One turn moves each row of this set onto another row. After a few examples, where does it send each row asked below?
Z_666: [ 1.24  0.47  0.09  1.11 -3.88  3.47 -1.09  1.15 -2.69 -1.14 -0.12 -1.15
  0.77 -0.54  3.96  1.06  1.70 -0.50]
Z_808: [-0.91  0.83 -0.01  1.66 -1.36  1.61 -1.43  1.99 -0.75  1.12  2.37 -0.92
  1.84  2.77  3.71  3.13  0.84 -0.29]
Z_319: [ 2.42  0.86 -2.14  3.51 -2.52  2.80 -1.91  3.09 -0.16  0.15 -0.94 -0.72
  0.40  1.38  1.42  2.67 -0.10  0.95]
Z_200: [ 0.84  1.98 -0.64  3.06 -2.00  1.49 -4.09  2.72 -2.51  2.18 -2.05 -0.06
  1.04  0.96  3.17  1.64  1.55  0.03]
Z_102: [-0.01  3.23  0.49  3.02 -3.30  1.55 -0.58  1.08 -1.63  1.68  0.14  1.04
 -1.52 -0.16  2.05  1.59 -0.44  1.75]
Z_257: [-0.17 -1.44  2.94  2.87 -1.50  2.07 -2.88  0.68 -1.88  2.52  0.59  1.02
  0.68  0.00  2.38  0.57  1.04 -0.07]
Z_486: [-1.63 -0.63  2.23  0.09 -2.30  2.36 -0.77  0.84  0.49  0.17  0.13  0.39
  0.86  0.71  2.19  2.89  2.06 -0.44]
Z_979: [ 0.37  0.34  0.42 -0.02 -3.19  3.13 -1.57  0.48 -2.92 -0.93  0.20 -0.74
  0.48 -0.52  4.04  1.30  2.01 -0.20]
Z_955: [ 0.47 -0.52  2.05  2.48 -1.81  0.50 -4.11  1.00 -2.43  1.81  0.84 -0.37
  0.39 -0.39  2.12  0.47 -0.92  0.14]
Z_615: [-0.19 -1.82 -2.22  2.14 -2.24  3.57 -2.25  1.06 -0.70 -0.22 -2.06 -0.45
 -0.71 -0.97  2.10  2.71  0.88 -0.39]
Z_600: [-1.97  2.12  0.08  3.43 -1.38  2.68 -2.74  1.38 -1.76 -1.64 -0.54  0.76
 -0.32 -0.64  2.63  2.32  0.61  2.14]
Z_464: [ 0.25 -1.69 -2.33  1.62 -2.17  2.56 -2.67  0.26 -1.08 -0.04 -1.93 -0.50
 -1.40 -0.41  2.13  3.26  1.35 -0.33]
Z_952: [-1.33  1.03 -0.36  3.15 -1.15  2.76 -1.50  3.06  0.57 -0.73  0.62 -0.49
  1.64  0.36  2.18  0.10 -0.36  1.04]
Z_547: [-0.30  1.24 -1.57  2.30 -3.09  1.57 -0.09  0.91 -1.05  1.44  0.44  1.01
 -2.56  0.39  2.47  3.77  0.10 -0.10]
Z_805: [ 1.55 -0.60 -1.44  3.32 -3.48  1.19 -2.40  0.51 -0.90  1.61 -0.57  0.14
  0.04  2.95  2.24  3.28  2.60  0.53]
Z_968: [-1.05  0.66 -1.30  4.31 -2.03  1.56 -2.12  2.36 -2.54  0.28  1.95  0.00
 -0.69  0.25  3.60  0.94 -0.35  1.82]
Z_145: [ 0.94  0.69  0.98  1.97 -1.95  2.39 -3.67  1.08 -0.12  0.28  0.42 -0.09
 -0.46  1.43  0.12  5.35 -0.11 -0.49]
Z_840: [ 0.75 -0.46  0.75  2.27 -4.04  0.66 -2.89  0.29 -1.05  0.79  0.23 -2.28
  0.90  0.40  2.43  0.79 -1.22 -0.55]
Z_761: [-1.34  1.18 -0.85  3.75 -1.66  1.64 -0.99  2.43 -2.17  0.65  2.72 -0.63
 -0.16  0.77  3.98  1.64  0.23  1.34]
Z_641: [ 1.30  1.63  1.04  2.30 -1.91  2.57 -4.15  3.00 -1.20  2.16 -1.05  0.19
 -0.73 -1.17  1.26  1.34  0.18 -0.90]
Z_772: [ 0.62  1.15  1.86  3.00 -1.50  2.23 -0.40  2.02 -0.21 -0.12  0.22  1.55
 -1.90 -0.06  1.59  1.89  0.80 -1.92]
Z_724: [-2.58  0.14  2.16  1.02 -2.05  2.79 -1.20  0.60 -0.19 -0.42  0.66  1.12
  1.15 -0.05  2.35  2.90  2.21  0.29]
Z_903: [-0.73  0.27 -1.58  3.71 -0.83  2.50 -2.98 -0.10 -0.71  1.26  2.38 -0.43
 -1.30  1.93  1.96  0.59  1.64  0.19]
Z_338: [-0.48  0.19  0.65  1.40 -1.48  1.51 -1.22  2.05 -0.21  1.01  1.99 -0.92
  2.68  2.05  2.93  3.17  1.12 -0.60]
Z_865: [ 1.07  1.04  1.40  2.39 -1.33  2.73 -3.45  1.46  0.38 -0.13  0.49 -0.66
 -0.77  0.71 -0.35  4.35 -0.26 -0.33]
Z_546: [ 1.77 -0.32 -0.53  3.37 -3.60  1.44 -3.05  0.38 -0.41  1.82 -0.65  0.00
 -0.55  2.35  1.60  4.66  1.53  0.41]
Z_992: [ 1.13  1.72 -1.23  3.16 -2.55  1.38 -3.43  2.07 -1.95  1.84 -1.93  0.22
  1.91  1.25  3.45  2.01  1.86  0.42]
Z_273: [ 0.04 -0.12 -0.10  3.28 -2.43  1.84 -1.56  0.57 -1.29  3.70  0.26  1.33
  1.15  0.88  2.64  2.17  0.42  2.88]
Z_217: [ 1.03 -0.48  0.67  1.63 -3.29  0.50 -3.97  0.38 -1.48  1.28  0.51 -1.70
  0.34 -0.03  2.48  0.60 -1.05 -0.86]
Z_321: [ 1.74  0.79  1.64  2.66 -3.09  2.67 -3.34  1.79  0.68 -0.08 -1.83 -0.25
  1.80  0.83  0.64  1.35  0.23  0.70]
Z_765: [-0.17  0.02  0.51  2.51 -3.12  2.12  0.04  1.74 -0.44 -1.97 -0.04 -0.28
  1.96  1.54  2.59  3.02  0.64  1.89]
Z_624: [ 0.38  0.02  1.29  1.25 -3.99  2.59 -1.31 -0.22 -2.77  1.95  0.08  1.73
  0.23 -0.17  2.23  3.58  1.35  1.92]
Z_156: [-0.16  0.77 -0.04  3.80 -0.79  2.61 -2.08  1.43 -0.28  1.92  1.67  0.46
 -2.05  1.09  2.22  0.32  1.01 -1.86]
Z_180: [ 0.88 -1.70  1.36  3.29 -0.79  3.18 -1.32  1.16 -0.06  1.89  0.97  1.89
  0.71  1.40  2.16  2.54  2.09 -0.48]
Z_553: [-0.34 -0.44 -1.93  1.31 -2.07  1.75 -1.20  0.44 -0.54  0.71 -1.51  0.77
 -1.95  0.46  2.62  4.33  1.54 -0.94]
Z_129: [-1.11 -0.45 -1.44  2.51 -2.50  3.76 -2.86 -0.68  0.19  0.28  1.84 -1.63
  0.27  0.71  0.92  0.82  0.66  0.75]
Z_336: [ 0.73  1.15  1.63 -0.40 -3.43  3.04 -1.53  0.51 -2.85  0.34  0.48  0.84
  0.43 -0.95  2.90  2.62  1.61  0.39]
Z_996: [-1.33 -0.26 -1.78  2.25 -1.74  2.83 -2.92 -0.61 -0.66  0.20  2.60 -1.44
 -0.48  0.77  1.47  0.97  0.92  0.63]
Z_931: [-2.54  1.78  1.04  2.74 -1.28  2.69 -2.76  1.34 -2.35 -1.48 -0.33  1.12
  0.01 -0.53  2.04  2.69  1.10  1.52]
Z_116: [ 1.11  1.50  1.73  1.30 -2.01  3.41 -3.92  2.70 -0.82  1.25 -0.30  0.10
 -1.07 -1.39  1.06  1.14 -0.51 -0.24]

Z_273 goes to Z_102
Z_319 goes to Z_952
Now these:
Z_145 goes to Z_808
Z_761 goes to Z_641
Z_156 goes to Z_257
Z_116 goes to Z_486
Z_840 goes to Z_666
Z_217 goes to Z_979
Z_955 goes to Z_336
Z_992 goes to Z_600

